Every row has a hidden score from 0 to 40. What is each row's score? 20 is about the middle. The score is a weighted sum of the row's numbers plus the product of two more (or one squared), each taken from its middle value.
[0.68 -0.58 1.26 -1.22 -1.90 1.16 0.29 -0.38 -0.90 0.99 -1.17 0.93 0.48 0.25 0.38 -0.45] 34
[0.72 1.38 -1.18 0.47 -0.42 -1.85 0.95 -0.42 1.37 -0.01 0.71 -1.90 -1.79 -0.07 0.92 1.12] 15
[0.13 1.24 -0.94 0.86 -0.25 -1.83 0.40 0.11 1.60 -0.83 -0.27 -1.30 -0.92 0.83 1.26 -0.36] 18
[-0.31 -0.93 0.38 0.34 1.08 1.09 -1.34 0.90 -1.31 -0.45 0.08 0.96 0.64 0.63 -0.84 -0.65] 21
[0.10 1.37 -0.88 -0.07 -1.36 -1.80 1.57 -1.03 1.42 0.56 0.80 -1.70 -1.26 -0.62 0.87 1.74] 27
[-0.58 -1.04 1.35 -1.16 0.04 1.68 -0.20 -0.63 -1.03 1.10 0.06 1.23 0.85 -1.07 -0.81 0.49] 18
[-0.04 0.75 -0.24 -0.77 -1.00 -0.73 1.68 -2.04 1.00 1.16 0.76 -0.78 -0.74 -1.49 0.38 2.10] 12
[0.67 0.45 0.26 -1.20 -2.14 -0.32 1.60 -1.58 0.39 1.61 -0.14 -0.39 -0.55 -0.85 0.94 0.83] 24
[0.77 -0.31 0.56 -1.54 -1.09 0.75 0.79 -1.51 -0.44 1.59 0.02 0.50 0.24 -1.29 0.12 0.83] 24
[0.19 -0.28 0.74 -1.85 -0.62 0.54 0.55 -1.29 -0.28 1.87 0.50 0.49 0.28 -1.74 -0.22 1.23] 17
[-0.28 -0.96 1.44 -0.04 -0.12 1.29 -0.69 0.54 -1.52 -0.01 -1.10 0.84 0.78 1.45 -0.02 -1.77] 19
[-0.70 -0.17 1.37 -1.40 -1.08 0.21 1.10 -2.49 0.54 1.90 0.17 0.19 0.22 -1.47 0.17 1.61] 16
[0.19 1.66 -1.45 0.96 0.11 -2.10 0.30 0.15 1.25 -0.54 0.42 -1.21 -1.31 0.12 0.76 0.35] 25
[0.36 -0.20 -1.01 0.48 1.53 0.03 -0.81 0.86 -0.20 -0.72 0.57 0.30 0.18 -0.27 -0.80 -0.03] 20
[0.00 -1.03 0.29 -0.19 1.11 1.15 -0.82 0.51 -1.51 0.15 0.49 0.95 0.77 -0.44 -1.30 0.15] 30
[-1.94 -0.41 1.37 -0.53 0.40 0.51 0.18 -0.52 0.69 -0.41 -1.02 0.71 1.27 0.02 -0.08 -0.04] 5
[1.03 -0.20 0.32 -0.33 -0.88 0.80 0.09 0.28 -1.00 0.10 -1.16 0.32 0.11 1.37 0.66 -2.05] 14
[-0.13 0.89 -1.55 1.28 1.03 -1.19 -0.21 0.62 1.21 -1.14 0.44 -1.04 -0.44 0.32 -0.13 0.13] 14
[-0.59 -1.06 0.87 -0.83 0.59 1.32 -0.58 0.01 -1.71 0.70 0.34 1.39 0.94 -0.59 -1.07 0.38] 19
[0.69 0.19 -1.38 0.54 1.23 -0.74 -0.43 0.43 0.87 -0.68 1.22 -0.28 -0.12 -1.30 -0.56 0.70] 27
[-0.63 0.31 0.11 0.80 0.12 -0.10 -0.11 0.30 1.38 -1.13 -1.38 -0.42 0.36 1.39 0.36 -1.18] 13
[0.01 -0.83 0.74 0.37 0.28 1.02 -0.85 1.28 -1.28 -0.47 -0.68 0.69 0.36 1.25 -0.14 -1.96] 19
[0.49 -0.26 0.15 -1.34 -0.74 0.41 0.82 -1.43 -0.22 2.04 0.37 0.39 0.12 -1.99 -0.23 1.44] 37
[-1.25 -1.17 1.23 -0.13 1.06 1.38 -1.22 0.44 -0.95 0.00 -0.03 0.93 1.17 0.17 -0.95 -0.25] 25
[-0.09 -0.02 -0.18 1.04 0.63 0.02 -0.93 1.12 0.06 -1.60 -0.24 -0.08 0.02 1.66 -0.05 -1.17] 23
[-0.65 0.19 -0.24 1.15 1.05 -0.57 -0.56 0.63 1.31 -1.67 -0.30 -0.32 0.30 0.67 -0.07 -0.58] 13
[0.65 0.91 -1.47 1.24 0.23 -1.14 0.01 0.94 0.64 -1.07 -0.01 -0.87 -0.92 0.72 0.40 -0.52] 17
[0.35 1.30 -0.80 -0.34 -1.32 -1.31 1.47 -1.50 1.01 1.21 0.57 -1.03 -1.34 -1.20 0.97 1.56] 17
[-0.64 -1.35 1.03 -0.19 0.70 1.53 -1.01 0.40 -1.54 0.26 0.02 1.32 0.91 0.07 -1.07 -0.12] 25
[0.57 1.22 -0.93 0.00 -1.40 -1.31 1.55 -1.10 1.45 0.46 0.59 -1.65 -1.49 -0.29 1.01 1.14] 17
[-0.54 -1.59 1.57 -0.25 -0.11 1.89 -0.93 0.21 -1.73 0.41 -0.40 1.50 0.79 0.56 -0.47 -0.78] 27
[0.04 -0.14 -0.28 1.21 0.72 0.17 -1.00 1.31 -0.12 -1.50 -0.08 0.07 0.11 0.92 -0.29 -1.00] 23
[2.03 0.62 -1.20 -0.47 -1.66 -0.36 0.83 -0.19 -0.09 0.51 -0.06 -0.36 -0.64 -0.17 0.88 -0.26] 31
[-0.70 -0.28 0.15 0.97 1.14 0.06 -0.99 1.19 -0.03 -1.54 -0.22 0.10 0.36 1.22 -0.34 -0.81] 17
[0.71 -1.06 1.17 -0.82 -0.70 1.52 -0.13 -0.07 -2.03 0.88 -0.73 0.87 0.74 0.47 0.02 -1.21] 30
[-0.73 -1.02 1.20 0.22 0.84 1.08 -1.35 0.98 -1.63 -0.38 -0.12 1.04 0.78 0.91 -0.64 -1.12] 26
[-0.46 -0.26 -0.06 1.08 1.14 -0.11 -0.96 1.52 0.08 -1.54 -0.01 0.02 0.13 0.79 -0.42 -0.67] 20
[-0.68 -1.18 1.58 -1.42 -0.05 1.34 -0.27 -0.51 -0.98 1.08 -0.07 1.20 1.04 -0.55 -0.63 0.41] 20
[0.77 1.52 -1.74 0.60 -0.21 -2.01 0.55 -0.06 1.07 -0.05 0.94 -1.51 -1.27 -0.29 0.53 0.89] 25
[0.57 0.92 -0.82 -0.83 -1.56 -0.89 1.61 -1.23 0.24 1.50 0.67 -0.54 -0.83 -1.48 0.50 1.56] 24
[0.70 0.51 -2.35 0.57 0.89 -0.78 -0.20 0.62 -0.01 -0.45 1.04 -0.23 -0.45 -0.26 -0.24 0.47] 17
[-0.39 -1.03 1.43 -0.08 0.04 1.67 -0.83 0.54 -1.60 0.03 -0.81 0.93 0.77 1.14 -0.27 -1.61] 19
[0.41 0.12 -0.72 1.15 0.47 -0.03 -0.66 1.33 -0.32 -1.30 -0.22 -0.05 -0.15 1.07 -0.02 -1.27] 19
[1.04 0.43 -1.33 0.76 0.29 -0.39 -0.35 0.92 -0.14 -0.94 -0.08 -0.28 -0.29 1.16 0.07 -1.11] 16
[0.81 0.72 -0.37 -0.65 -1.43 -1.08 1.69 -1.77 0.91 1.12 0.45 -0.73 -0.85 -1.15 0.69 1.41] 28
[0.08 -1.44 1.62 -0.79 -0.57 1.73 -0.33 0.05 -1.55 0.68 -0.74 1.10 0.77 0.53 -0.13 -0.98] 30
[-0.61 -1.09 0.91 0.28 0.93 1.17 -1.48 1.02 -1.47 -0.20 0.00 0.94 0.82 0.69 -0.89 -0.78] 31
[0.75 -0.59 0.52 -0.07 -0.32 0.91 -0.59 0.79 -1.28 -0.21 -0.84 0.69 0.37 1.30 0.26 -2.02] 18
[-0.25 -0.19 -0.19 0.89 1.27 0.06 -0.96 0.98 -0.05 -1.54 0.30 0.20 0.30 0.74 -0.65 -0.57] 14
[-0.88 -0.84 0.58 0.55 1.82 0.52 -1.15 1.00 -0.57 -0.84 0.09 0.59 0.51 0.56 -0.97 -0.47] 11
[-1.27 -0.87 1.06 -0.18 1.52 0.55 -0.67 0.02 0.57 -0.39 -0.20 0.64 1.16 -0.43 -0.88 0.12] 14
[0.66 1.37 -1.41 0.93 -0.30 -1.58 0.45 0.21 1.17 -0.56 0.02 -1.31 -1.17 0.41 0.98 -0.25] 15
[1.06 1.18 -1.14 0.24 -0.65 -1.21 0.71 0.09 0.61 -0.47 -0.29 -1.15 -0.87 0.87 1.03 -0.43] 11
[-0.30 0.86 -0.99 1.19 0.97 -1.06 -0.22 0.48 1.93 -1.38 0.37 -0.99 -0.36 -0.07 -0.10 0.03] 12
[1.17 1.33 -1.55 0.30 -0.75 -1.52 0.95 -0.39 0.72 0.18 0.47 -1.40 -1.26 -0.23 1.06 0.43] 15
[-0.18 -0.56 0.15 0.58 1.10 0.53 -1.24 1.49 -1.04 -0.73 0.05 0.43 0.49 0.80 -0.82 -0.93] 23
[-0.49 -0.90 0.76 0.28 1.33 1.07 -1.54 0.92 -1.31 -0.44 0.20 0.68 0.77 0.40 -0.95 -0.35] 29
[0.30 -0.88 1.13 0.06 -0.21 1.09 -0.81 0.83 -1.21 -0.06 -1.20 0.74 0.51 1.45 0.01 -1.78] 25
[-0.81 -0.52 0.44 0.77 1.43 0.44 -1.25 1.15 -0.29 -1.16 -0.27 0.32 0.49 0.93 -0.50 -0.77] 16
[-0.26 1.31 -0.61 0.53 -0.63 -1.59 1.16 -0.64 2.07 -0.35 -0.37 -1.68 -0.74 0.14 1.15 0.31] 12
[0.92 1.33 -1.34 0.53 -1.10 -1.40 1.00 -0.29 1.09 0.05 0.29 -1.70 -1.68 0.25 1.28 0.43] 20
[-0.15 -0.28 0.11 0.85 0.76 0.22 -0.91 1.36 -0.41 -1.24 -0.62 0.14 0.06 1.62 -0.10 -1.30] 16
[0.70 0.11 0.75 -1.17 -2.57 0.37 1.17 -1.16 -0.04 1.41 -0.96 0.19 -0.05 -0.30 0.99 0.11] 33
[-0.33 -0.65 0.37 0.65 0.64 0.78 -1.12 1.66 -0.91 -0.99 -0.23 0.51 0.30 1.13 -0.58 -1.10] 25
[-0.78 -0.61 1.88 -1.50 -0.61 0.73 0.73 -1.59 0.28 1.18 -0.55 0.57 0.85 -0.90 0.16 0.32] 11
[-0.58 -1.37 1.28 -0.32 0.54 1.73 -0.93 0.46 -1.94 0.44 -0.02 1.27 0.81 0.27 -1.10 -0.30] 23
[-0.11 -1.02 0.76 0.30 0.55 1.15 -1.19 1.05 -1.81 -0.38 -0.28 0.85 0.70 1.18 -0.58 -1.15] 26
[0.26 1.69 -1.31 1.01 -0.26 -2.31 0.65 -0.24 1.41 -0.16 0.87 -1.82 -1.54 -0.31 0.69 1.12] 32
[-0.01 -0.45 0.02 0.76 0.85 0.54 -1.06 1.51 -0.78 -1.09 -0.08 0.28 0.26 1.02 -0.48 -1.20] 20
[-1.63 -0.81 1.18 -1.14 0.84 1.10 -0.03 -0.65 0.22 0.54 0.02 0.89 1.00 -1.10 -0.75 0.88] 4
[-0.23 -0.33 0.63 -1.58 -0.70 0.37 0.84 -1.68 0.07 2.06 0.34 0.40 0.25 -1.84 -0.14 1.68] 22
[-1.13 0.20 1.25 -1.06 -0.68 -0.11 1.22 -1.71 1.77 0.60 -0.75 -0.07 0.59 -0.90 0.28 0.76] 8
[-0.74 -0.22 0.85 -1.39 -0.89 0.19 1.22 -1.87 0.88 1.54 -0.09 0.22 0.46 -1.53 0.20 1.23] 20
[-0.38 -0.15 -0.64 0.76 1.76 -0.07 -0.74 0.72 0.47 -1.11 0.44 0.06 0.34 -0.33 -0.83 0.21] 16
[-0.55 -1.66 1.84 -1.06 -0.06 1.61 -0.38 -0.13 -1.25 0.76 -0.35 1.31 0.84 -0.01 -0.41 -0.16] 26
[0.79 1.47 -1.56 0.70 -0.67 -1.24 0.70 0.14 0.49 -0.48 0.10 -1.36 -0.99 0.54 0.90 -0.18] 19
[-0.49 -1.72 1.38 -0.45 0.02 1.71 -0.62 0.11 -1.73 0.63 -0.19 1.36 1.02 0.16 -0.68 -0.40] 37
[-0.38 -1.06 1.06 0.25 0.93 1.06 -1.54 0.83 -1.09 -0.44 -0.15 1.00 0.73 0.67 -0.52 -0.97] 27
[0.68 -0.30 0.20 -1.50 -0.93 0.51 0.59 -0.79 -0.53 1.70 0.41 0.65 0.25 -2.06 -0.14 1.08] 34
[0.35 -0.70 0.52 0.50 0.21 0.66 -0.96 1.29 -1.37 -0.52 -0.66 0.59 0.25 1.65 -0.06 -1.98] 21
[-0.23 -0.70 1.07 -1.63 -0.37 0.78 0.49 -1.32 -0.25 1.64 0.12 0.73 0.68 -1.52 -0.30 1.01] 22
[-0.10 -0.27 -0.20 -0.82 0.42 0.16 0.18 -0.80 -0.08 1.12 1.56 0.39 0.20 -2.84 -0.84 2.18] 27
[0.51 0.54 -0.05 -1.14 -1.28 -0.79 1.38 -2.19 0.48 1.68 0.69 -0.24 -0.61 -1.33 0.41 1.83] 17
[0.56 0.66 -1.72 0.48 0.74 -1.27 0.08 -0.12 1.04 -0.16 1.74 -0.66 -0.58 -1.83 -0.35 1.55] 23
[0.11 -0.23 0.79 -1.27 -1.99 0.64 0.95 -1.63 -0.12 1.64 -0.92 0.37 0.31 0.06 1.05 -0.17] 22
[-0.24 -0.31 0.04 0.96 0.89 0.18 -1.08 1.51 -0.36 -1.49 -0.09 0.11 0.20 1.08 -0.34 -0.84] 24
[1.14 1.23 -1.57 0.53 -0.89 -1.64 0.79 0.13 0.96 -0.29 0.24 -1.22 -1.11 0.36 0.88 0.00] 22
[1.15 1.30 -1.67 0.71 -0.46 -1.51 0.59 0.22 0.64 -0.42 0.30 -1.17 -1.32 0.49 0.75 0.00] 15
[0.59 0.30 -1.56 1.02 0.89 -0.54 -0.58 1.01 0.06 -1.16 0.33 -0.24 -0.31 0.71 -0.14 -0.39] 17
[-0.72 -1.10 1.52 -0.53 0.49 1.16 -0.64 0.15 -0.43 -0.19 -0.74 0.95 1.04 0.63 -0.27 -0.96] 11
[-0.69 0.13 0.71 -1.03 -1.15 -0.25 1.54 -2.49 0.79 1.78 0.21 -0.16 -0.09 -1.52 0.18 2.11] 21
[0.08 -0.47 0.55 -1.36 -0.35 0.97 0.48 -1.55 -0.60 1.66 0.32 0.79 0.50 -1.60 -0.52 1.26] 20
[0.00 -0.66 1.14 0.17 -0.24 1.06 -0.75 0.55 -1.08 -0.24 -1.31 0.80 0.60 1.56 0.10 -1.83] 21
[0.74 0.41 0.20 -0.84 -3.05 0.01 1.48 -1.11 0.02 1.32 -0.62 -0.23 -0.30 -0.04 1.21 -0.02] 37
[-0.44 0.61 -1.10 1.43 1.18 -0.81 -0.46 0.92 0.49 -1.47 0.14 -0.41 -0.22 0.70 -0.28 -0.30] 11
